In the data rows, the value 128 means zero.
Two rows play each game, the first against the second. How much does the first row win by? 10 is about a draw, 20 a big win and 0 a big loss. Wins can go round in a circle: one row can beat a second, the second a third and the third the first. Each row has two weighted sums of its numbers, A and B, taken from their middle values. A row wins by its A times the other's B, less its B times the other's A.
[163 106 230 110 101 170 195 209 133  83 113 157  95 110 160 178 122]
[ 66 149  82 188 178  55 112 151 101 142  45  76 133  91  98 136 174] -> 8
[ 67 147  80 186 173  62 109 138 104 154  58  73 135 104  97 138 158]
[ 53 138  80 166 162  76 112 143 115 179  83 105 145  90 148 115 174] -> 12
[184 108 143  91  72 158 165 117 150  79 174 165 101 135 109 124 105]
[165 112 137  98  67 166 161 111 154  62 179 177  99 131 107 116 100] -> 11
[170 117 140  90 102 159 129 108 136 120 179 144 122 143 120 135  85]
[173 103 200  99  88 184 206 187 142  68 129 163  83 115 130 163 106] -> 13
[ 91 117 125 131 157 111 113 169 120 179 106 145 151 107 223 111 176]
[ 85 143 104 183 183  80 112 136  99 141  64  49 139 117  84 145 149] -> 11
[145 106 187  95 134 166 154 186 126 150 134 154 126 117 197 153 129]
[ 80 144  81 171 172  76  94 139 112 177  77  96 146 100 140 123 169] -> 15
[170 113 210 117  92 178 217 204 140  40 108 151  70 108 104 177 111]
[ 89 147  96 175 171  82  91 111  97 152  97  65 155 136  90 140 133] -> 5
[137 145 109 124 129 128  89  60 125 132 153 111 147 173  96 108 103]
[161 107 209 109 103 178 197 233 137  64 116 156  80 109 144 173 119] -> 13
[130 145 105 132 141 118  91  72 121 143 147  90 156 169  85 119 106]
[115 147 104 156 160 106  83  82 111 152 126  82 151 156  93 128 117] -> 9
[168 119 126  93  62 164 164 112 164  68 169 184  98 134 103  98 111]
[157 105 206 100 112 168 176 212 132 115 120 164 107 110 202 158 134] -> 9
[ 78 137  86 159 164  78  98 148 117 185  81 115 148  87 165 115 181]
[158 139 114  99  69 157 145  82 163  77 171 179 107 150 112  81 128] -> 9
[ 90 118 115 138 156 106 114 159 119 192  98 140 150  95 206 110 166]
[139 141 101 125 128 129  93  66 125 135 164 110 145 167  97 115 101] -> 12
[179 102 187 104  80 174 206 177 150  43 140 171  77 111 101 157 113]
[107 139 105 143 168 103  81 119 114 179 121 100 150 119 142 138 131] -> 11
[165 102 215 113  93 170 209 223 135  70 109 158  78 110 140 187 121]
[ 62 121  63 155 146  87 111 141 127 176  92 134 152  85 186  92 216] -> 5
[150 142 110 103  59 156 147  93 170  80 171 185 103 146 116  64 132]
[173 105 185  89  79 171 199 164 151  39 146 172  73 114 106 147  99] -> 9
[172 102 197 102  91 179 202 179 144  58 136 170  81 116 126 172  97]
[ 97 146  89 160 169  85  84 117 102 175  98  87 148 122 114 137 138] -> 5
[182 108 155  92  75 172 171 129 155  73 164 166  99 130 112 132  99]
[181 101 160  92  65 169 185 139 152  63 160 170  89 120 106 136 110] -> 9
[145 138 111 102  52 151 149  86 161  72 165 191 102 140 116  75 129]
[ 70 146  83 182 182  63 110 141 102 154  62  82 138  97 100 135 168] -> 10
[151 145 113 104  59 152 145  85 169  80 172 184 104 144 115  76 129]
[ 83 137 103 191 186  62 116 142  97 142  67  66 144 113  84 152 149] -> 10
[136 148 134 133 134 137 106  64 130 133 147 103 153 184 101  98 109]
[135 123 136 107 153 134 102 132 118 177 144 130 141 132 160 146 116] -> 9
[ 84 110 115 134 145 112 121 167 124 184 108 148 143  96 230 103 173]
[ 56 141  68 179 164  69 104 143 115 169  76 110 144  88 147 107 189] -> 7
[139 147 124 125 118 141 106  52 136 122 160 118 149 171 103  92 110]
[120 151 118 147 155 117  95  75 116 142 129  82 159 173  85 119 112] -> 10
[176 107 148  80  74 172 162 126 153  80 169 163  95 131 111 133  95]
[ 85 126 114 137 164 105 107 157 119 187 104 129 148 102 199 120 167] -> 13
[162 106 194  86 112 175 145 159 135 120 154 162 108 125 161 155 104]
[167 114 136  92  63 161 165 107 152  77 172 181  94 137 103 118 103] -> 12
[ 78 120 101 140 155 102 114 163 121 185 100 139 149  91 209  96 189]
[136 148 137 132 134 138 110  61 134 128 145 102 160 185 102 105 113] -> 8
[ 97 143 114 176 181  84 100 112 106 141  78  63 155 145  82 138 131]
[ 75 129 100 150 169 100 103 151 115 184  99 124 152  97 180 114 171] -> 8
[175 104 199  96 104 174 183 191 136  88 133 163  94 116 165 179 110]
[177 100 173  83  92 173 163 140 140  90 166 163 106 129 130 149  97] -> 10
[ 73 138 110 193 186  73 123 143  99 138  56  63 146 115  80 146 148]
[ 75 144  95 191 179  73 109 137 103 143  65  55 140 113  88 146 152] -> 12
[108 146 110 167 164 104  93  96  99 152 108  65 154 159  86 133 122]
[134 102 186 106 125 162 153 200 128 142 116 168 125 109 233 140 147] -> 4
[149 150 118 106  89 155 118  65 145 102 170 148 133 170 108  87 113]
[139 151 123 126 128 137 102  65 130 131 153 110 151 188 108 100 111] -> 10
[104 115 145 119 153 131 118 170 119 186 108 143 147 111 210 129 161]
[ 76 113  92 134 145 102 119 158 126 179  96 144 155  86 220  82 200] -> 12
[168 106 221 112  92 174 213 195 140  45 121 161  87 111 118 169 115]
[ 78 121 107 138 156 105 111 161 120 181 100 137 149 101 217 106 182] -> 13
[137 108 199 107 124 165 162 193 128 139 121 164 121 111 225 145 148]
[ 87 115 112 134 144 114 125 165 125 184  99 150 145 102 228 101 204] -> 4
[ 93 145  84 155 172  77  91 127 107 179 103 101 150 111 131 134 148]
[156 132 116  98  64 162 140  86 161  89 169 173 110 148 109  85 115] -> 8
[170 118 133  87  94 166 134 104 143 102 178 157 112 146 111 127  88]
[131 122 142 109 156 132 107 144 116 179 136 135 144 118 184 143 128] -> 13
[176 115 150  85 103 165 140 116 139 110 170 155 115 140 124 140  85]
[178 103 200  97  91 171 199 191 141  88 134 163  90 116 140 176 106] -> 8
[169 122 125 100  79 155 136  89 148  92 183 160 113 151  99 114  98]
[120 140 141 161 172 117 114 102 116 135 114  57 165 164  96 126 118] -> 8
[130 143 103 132 143 116  82  75 118 150 149 102 149 160  98 124 103]
[161 121 131  91 125 149 109 103 128 138 173 138 128 146 128 142  91] -> 12
[159 127 117 103  91 155 121  77 145 104 186 154 120 151 105 107 103]
[179 116 140  89  94 165 137 108 144 107 168 154 119 145 114 133  89] -> 13
[171 108 211 105  88 179 215 191 140  58 120 160  70 111 125 169 114]
[ 63 147  77 196 172  46 114 150 109 148  60  80 131  87 105 128 180] -> 13
[152 108 203 102 121 170 169 197 129 128 130 161 114 114 200 159 129]
[146 142 110 115 108 141  99  66 137 123 168 128 138 180 102  98 106] -> 7
[148 145 111 108  56 155 143  81 159  78 161 190 105 146 118  75 134]
[ 86 144  86 158 174  88  86 127 107 176 102  94 146 111 126 132 147] -> 8
[155 135 111 105 100 146 109  68 138 115 172 142 129 168 108 103  99]
[171 104 156  98  59 167 191 142 155  51 167 176  83 117 102 132 110] -> 13
[130 113 155 106 147 146 117 172 121 171 134 153 139 116 203 146 128]
[133 146 105 130 136 123  86  69 123 141 151  97 150 168 102 117 106] -> 9
[ 56 124  65 159 144  86 107 144 124 176  87 130 151  84 187  86 198]
[119 150 117 148 156 113  82  88 114 147 132  81 158 170  84 121 113] -> 17
[ 88 145  87 163 167  85  82 109 100 169 103  87 146 130  93 137 134]
[134 128 127 109 151 131  93 121 117 173 150 123 141 137 150 142 109] -> 11
[ 80 141  89 159 172  89  97 142 114 188  85 103 140  98 145 124 161]
[156 104 228 110 105 174 187 211 132  93 114 159 102 108 177 168 127] -> 14
[183 104 173  99  79 173 194 155 150  59 151 180  90 119 111 144 103]
[ 70 146  97 192 178  74 118 144 101 140  52  54 137 106  85 148 158] -> 12
[151 141 114 103  62 161 139  92 162  80 168 184 110 156 113  75 125]
[ 77 151  84 180 180  80  96 128 102 159  86  76 142 112 106 136 150] -> 11
[ 67 126  53 171 152  73 106 137 126 170  81 127 153  82 168  69 199]
[ 94 142  98 184 178  75 105 126 100 144  76  50 145 123  85 142 143] -> 17
[ 76 144  87 184 178  70 100 131 102 154  76  69 142 114  88 140 148]
[161 115 141  88 120 156 120 112 130 134 176 142 126 143 134 143  87] -> 9
[ 95 119 127 128 159 117 109 163 117 184 111 135 149  93 214 123 160]
[ 51 131  70 172 161  77 109 142 123 168  79 120 145  83 161  90 198] -> 9
[101 146 110 166 168  94  95 103 104 148 100  53 155 146  89 133 128]
[122 116 156 108 148 141 121 171 118 175 124 148 141 115 214 136 148] -> 7
[174 106 146  88  66 164 165 115 155  65 171 164 100 130 109 124 101]
[ 86 118 112 137 147 111 119 161 123 184 102 143 145  96 232 105 180] -> 8
[116 140 140 159 169 111 110  96 111 142 109  71 171 174  90 133 116]
[150 102 205  95 120 165 162 202 130 133 129 163 119 119 192 158 128] -> 10
[134 147 127 132 136 133 100  73 128 135 147  99 164 185  99 101 107]
[173 107 162  86  85 171 163 126 144  83 179 164  99 132 115 137  97] -> 11
[152 120 142  93 136 148 108 126 124 158 164 134 133 138 150 149 102]
[166 125 119  95  90 154 134  79 149  95 178 163 114 153 102 101  98] -> 10
[ 78 147  81 179 169  61  98 133  96 150  61  61 143 109  90 137 153]
[ 87 142 108 187 183  75 114 129 107 143  87  55 151 126  84 143 141] -> 9
[160 105 216 102 106 176 181 191 131 106 129 166 106 116 179 159 118]
[ 96 132 126 195 188  94 128 138 105 135  64  49 160 126  81 151 139] -> 10
[106 147  96 146 163 103  84  91 112 163 129  93 151 145 102 133 117]
[165 113 156  88 122 168 138 139 132 140 162 156 126 131 155 153 100] -> 10
[106 146 114 173 169 102  94  99 106 150 103  69 160 158  86 134 122]
[176 102 161  91  72 171 170 131 148  79 169 167  95 131 115 137 100] -> 11
[104 143  95 176 166  84  89 102 108 155  99  62 153 140  86 133 129]
[165 103 198  99 112 175 168 197 134 119 134 162 110 119 179 157 117] -> 14
[168 104 218 105  98 180 194 189 140  84 129 163  89 115 150 171 114]
[148 148 118 109  91 154 121  66 150  98 178 155 129 164 114  77 119] -> 9
[ 80 136  97 147 161  90  98 144 112 186  99 115 155 102 181 123 164]
[ 70 146  83 186 170  69  91 134 104 157  66  72 143 106  99 136 158] -> 11
[103 141 117 176 176  90 100 109 104 147  94  59 155 144  84 142 130]
[102 148 102 161 175  95  95  96 104 149 105  74 153 150  88 132 126] -> 8
[159 122 121  95  62 162 157  96 161  67 176 183  98 133 106  98 116]
[176 108 172  81 111 167 155 146 134 115 164 163 113 128 148 153  97] -> 10
[136 132 118 113 148 127  89 103 115 166 153 118 144 144 131 141 102]
[164 128 117  97 100 148 118  76 143 110 179 145 124 157 109 111 100] -> 10
[ 80 145  99 186 188  64 119 143 100 144  60  68 141 106  85 142 153]
[148 145 112 115 114 139 103  61 138 120 173 128 139 164 106 100 104] -> 10
[ 69 149  88 185 182  71 108 141 105 151  56  76 140 101  97 137 161]
[161 122 122  93  99 157 120  93 140 115 185 150 123 152 109 120  92] -> 7
[128 128 127 112 156 124  93 125 115 176 147 123 145 130 158 145 116]
[142 151 122 115 103 150 117  59 152 107 170 142 137 179 114  83 116] -> 11
[174 111 130  96  70 163 159 103 154  77 176 171  98 134 104 109 107]
[152 142 116 107  91 150 121  61 151 103 174 149 127 164 107  89 115] -> 9
[156 107 222 104 115 179 171 199 131 102 112 163  98 115 186 159 127]
[ 96 143  91 149 166  92  79 111 108 175 112  94 149 128 113 138 128] -> 11
[ 75 148  95 193 177  74 107 138 107 149  72  55 141 106  92 138 157]
[ 73 150  85 181 177  90  89 127 105 161  85  78 145 112 100 138 150] -> 10
[ 71 151  73 181 168  71  94 136 108 169  74  85 143 102 121 130 167]
[ 67 150  83 174 169  72  98 131 100 165  75  77 140 110 106 137 156] -> 11
[182  98 170  96  76 172 201 157 152  61 158 159  85 121 112 144  94]
[159 125 120 109  60 167 152  93 161  70 177 168 105 142 105  95 119] -> 1
[109 147  96 147 158  98  76  96 110 162 125  84 151 145 100 134 117]
[105 141 111 162 169  94  93  98 108 148 105  61 157 150  86 133 124] -> 7
[179 115 152  91  98 166 151 126 140 108 178 159 108 135 125 141  91]
[172 123 118  96  77 156 137  89 146  90 179 156 115 148 102 106 103] -> 3
[169 114 152  84 113 160 131 119 134 123 173 153 123 142 136 149  88]
[153 143 114  99  59 159 142  85 166  79 167 176 108 143 114  73 127] -> 8
[180 109 148  96  72 161 171 126 159  68 177 167  97 131 109 130  99]
[174 105 151  82  66 174 185 130 159  55 162 166  87 123 104 124 111] -> 14
[142 140 107 119 131 130  88  75 124 143 165 112 142 161 107 124 103]
[130 142  97 132 144 116  84  80 114 150 150  98 150 160  93 127 100] -> 13
[ 83 145  74 168 173  86  81 121 104 168  96  92 144 118 113 135 146]
[122 150 113 144 149 119  89  75 116 143 138  85 158 170  92 120 109] -> 11
[175 108 134  95  78 163 177 116 164  53 176 181  90 130 104 112 108]
[153 136 115 101  56 162 144  85 164  78 165 175 108 141 110  82 120] -> 11
[162 111 154  86 122 163 125 131 130 138 169 150 120 135 150 154  98]
[ 63 136  88 156 167  79 108 143 115 180  80 111 147  99 162 109 173] -> 13
[ 63 143  76 186 178  66 107 144 109 158  57  92 136  94 112 127 178]
[ 84 147 100 176 188  74 105 128 100 140  74  65 143 122  81 145 145] -> 5
[157 134 112 106 106 144 108  71 138 118 179 136 132 161 101 112 104]
[ 75 105 101 136 145 102 121 158 126 175  96 147 154  94 226  70 183] -> 6
[ 93 141 117 184 187  85 111 126 105 142  71  59 150 131  83 146 137]
[173 110 227 113  91 168 204 202 139  60 113 156  75 110 126 175 114] -> 12
[146 149 119 116 109 145 100  73 138 122 171 124 146 180 106 103 106]
[160 128 118  99  69 150 147  91 165  75 175 187 107 153 108  89 109] -> 14
[ 65 149  77 183 166  56 108 143 111 168  65  85 135  95 111 128 170]
[ 49 150  64 201 167  54 115 147 119 148  59  99 138  79 120 111 186] -> 12
[130 109 172 104 137 156 145 184 125 164 126 155 133 106 222 139 144]
[168 100 161  88  67 178 207 149 161  48 155 170  75 118  98 132 103] -> 6
[147 150 121 115  92 153 116  63 148 109 170 146 134 176 107  91 118]
[ 90 142 113 178 179  73 116 132  97 146  61  54 151 124  87 148 142] -> 10
[183  99 166  89  71 165 198 149 154  57 153 169  84 121 107 139  98]
[162 128 120  91  70 160 145  84 159  84 172 170 103 150 107  94 112] -> 11
[114 151  96 152 162  98  86  85 112 153 126  86 154 153 104 129 117]
[173 108 145  86  82 174 160 120 148  84 176 161 105 135 112 130  91] -> 11
[140 146 115 124 123 135  96  69 129 132 161 113 150 181 101 109 102]
[134 150 117 131 132 131  95  59 126 132 152 103 152 173  98 104 108] -> 7
[148 146 113 105  62 149 140  77 159  84 174 184 110 144 115  80 131]
[ 78 141  82 152 177  86  94 136 107 173  80 101 147  99 147 128 160] -> 10
[151 106 200 103 119 169 179 213 130 120 121 164 111 109 206 163 130]
[146 103 220 110 115 164 186 220 131 110 114 165 106 111 205 153 136] -> 6
[139 106 184  97 133 159 152 178 125 153 130 162 128 114 214 151 135]
[107 147 101 145 163  98  80  98 111 167 125  88 150 137 104 136 120] -> 10
[155 140 115 106  81 153 121  75 146  96 178 151 123 170 103  86 115]
[ 54 149  82 191 177  57 113 147 110 151  55  93 134  90 111 126 173] -> 7
[141 107 170  99 138 154 141 177 125 157 137 159 134 116 209 155 126]
[ 69 145  74 182 169  73  98 143 108 172  66  98 139  80 137 115 182] -> 15
[174 109 216 113  89 172 212 208 142  48 113 154  76 109 113 163 116]
[181 107 147  89  84 171 165 125 156  69 166 175  97 129 108 128  96] -> 11
[157 141 114 100  86 154 122  66 151  99 168 158 123 158 106  82 115]
[167 121 128  96  97 156 124  93 141 112 181 154 126 152 110 127  92] -> 13
[109 132 141 178 182 105 126 117 108 133  94  46 157 149  90 141 127]
[ 68 139  71 172 160  64 101 145 115 179  76 109 143  90 152 107 175] -> 11
[ 67 148  90 198 179  57 124 150 106 148  48  75 131  92  90 138 168]
[145 147 124 118 105 146 111  59 144 112 164 133 142 182 106  84 113] -> 13
[ 62 147  69 183 167  63 105 144 107 163  50  98 139  84 127 117 183]
[118 108 170 113 134 145 146 192 125 161 117 163 136 107 242 126 166] -> 11
[174 111 132  97  76 166 161 113 157  72 179 170  99 138 105 116  97]
[173 111 140  87  73 163 157 113 153  87 177 171 101 139 108 121 101] -> 9
[105 146  97 154 168 100  81  96 106 157 108  76 150 143  87 132 124]
[160 128 115 105  78 161 134  79 148  96 178 159 116 152 102 100 100] -> 15
[154 118 146  87 133 149 114 129 124 154 163 142 134 138 154 154 100]
[170 102 206  97 108 174 183 195 136  95 129 172 106 109 173 159 117] -> 9
[163 132 112 102  92 150 119  85 150  99 189 149 123 160 101 105 104]
[108 144 114 177 176 109 100  96 105 146 105  71 159 158  91 134 123] -> 10
[161 120 130  89 115 152 115 102 133 129 184 138 127 146 119 138  92]
[141 145 117 122 119 138 103  57 135 127 160 118 147 176 104  98 109] -> 9
[154 107 230 105 113 173 191 203 133 100 120 161 102 116 177 163 125]
[ 58 134  69 173 160  64 106 142 121 167  71 116 153  86 161 100 192] -> 13
[155 123 139  97 134 147 108 117 124 154 166 135 137 140 142 146 101]
[105 128 142 186 184  96 131 126 107 134  78  46 156 146  83 148 128] -> 12
[144 110 169  98 140 154 124 161 123 163 144 149 133 124 185 152 119]
[131 148 116 138 140 126  96  68 123 136 147  88 160 173  97 110 109] -> 11
[172 100 197  87 102 179 179 179 142  98 145 162 102 120 148 159 105]
[ 74 145  92 185 179  72 101 140 102 153  68  66 137 108  89 144 154] -> 13
[139 145 108 123 128 130  95  68 125 136 163 111 151 171  94 108 103]
[139 108 175 100 135 155 147 187 124 154 132 161 131 119 215 151 127] -> 14
[162 104 193  92 120 173 159 166 133 129 149 158 112 124 173 157 110]
[174 117 127 101  77 163 145 102 155  92 182 168 109 138 102 113 104] -> 9
[160 120 122 108  54 160 167 107 170  57 169 194  92 128 106 101 122]
[ 63 130  90 155 168  80 105 149 117 170  87 120 154  91 187 109 175] -> 10
[165 121 132  90 106 158 122  99 137 119 184 150 124 146 114 132  94]
[ 68 149  87 189 181  62 116 144 104 144  63  65 138  98  92 136 160] -> 13
[154 130 114 101 109 145 102  81 134 126 178 134 132 160 106 124  88]
[157 114 148  89 123 159 118 120 128 140 174 143 131 143 142 142  95] -> 12
[159 116 130 101  50 167 173 119 167  66 174 180  92 129 104 103 117]
[124 149 129 146 158 116 100  81 117 140 130  72 154 174  95 119 114] -> 9
[112 112 159 113 146 138 135 174 121 178 122 152 143 100 223 128 158]
[176  97 179  92  65 167 205 160 156  55 147 177  76 115 102 144 111] -> 7
[ 58 146  63 197 161  56 116 147 109 163  48  95 132  82 118 118 185]
[122 145 124 153 162 114  99  80 113 142 119  77 163 171  92 123 116] -> 10
[159 122 120  98  55 166 169 103 166  56 159 194  92 120 108  86 129]
[111 145  99 144 160  99  80  88 110 158 124  81 149 148  98 132 118] -> 11
[ 83 143 101 191 182  79 106 131  98 143  69  60 149 121  72 141 145]
[ 48 146  70 185 163  70 103 144 114 159  64  95 141  78 134 110 190] -> 8
[116 149  95 156 160 102  79  90 105 158 124  88 153 152  97 130 116]
[166 118 125 103  61 167 159 107 162  67 173 175  99 138 106 101 114] -> 7
[160 105 215 104 108 180 184 206 130  97 118 161 101 111 180 160 124]
[187 101 174 110  72 167 211 169 152  45 136 172  76 112 102 154 105] -> 16
[181 106 150  93  68 169 181 133 155  55 164 172  88 120 102 127 108]
[169 106 166  84 110 169 147 148 137 123 167 158 114 131 152 154  95] -> 10
[171  99 196 101  89 189 200 181 141  72 132 166  85 115 133 166 107]
[137 149 126 131 126 137 105  56 134 127 151 111 154 182 112 101 111] -> 8
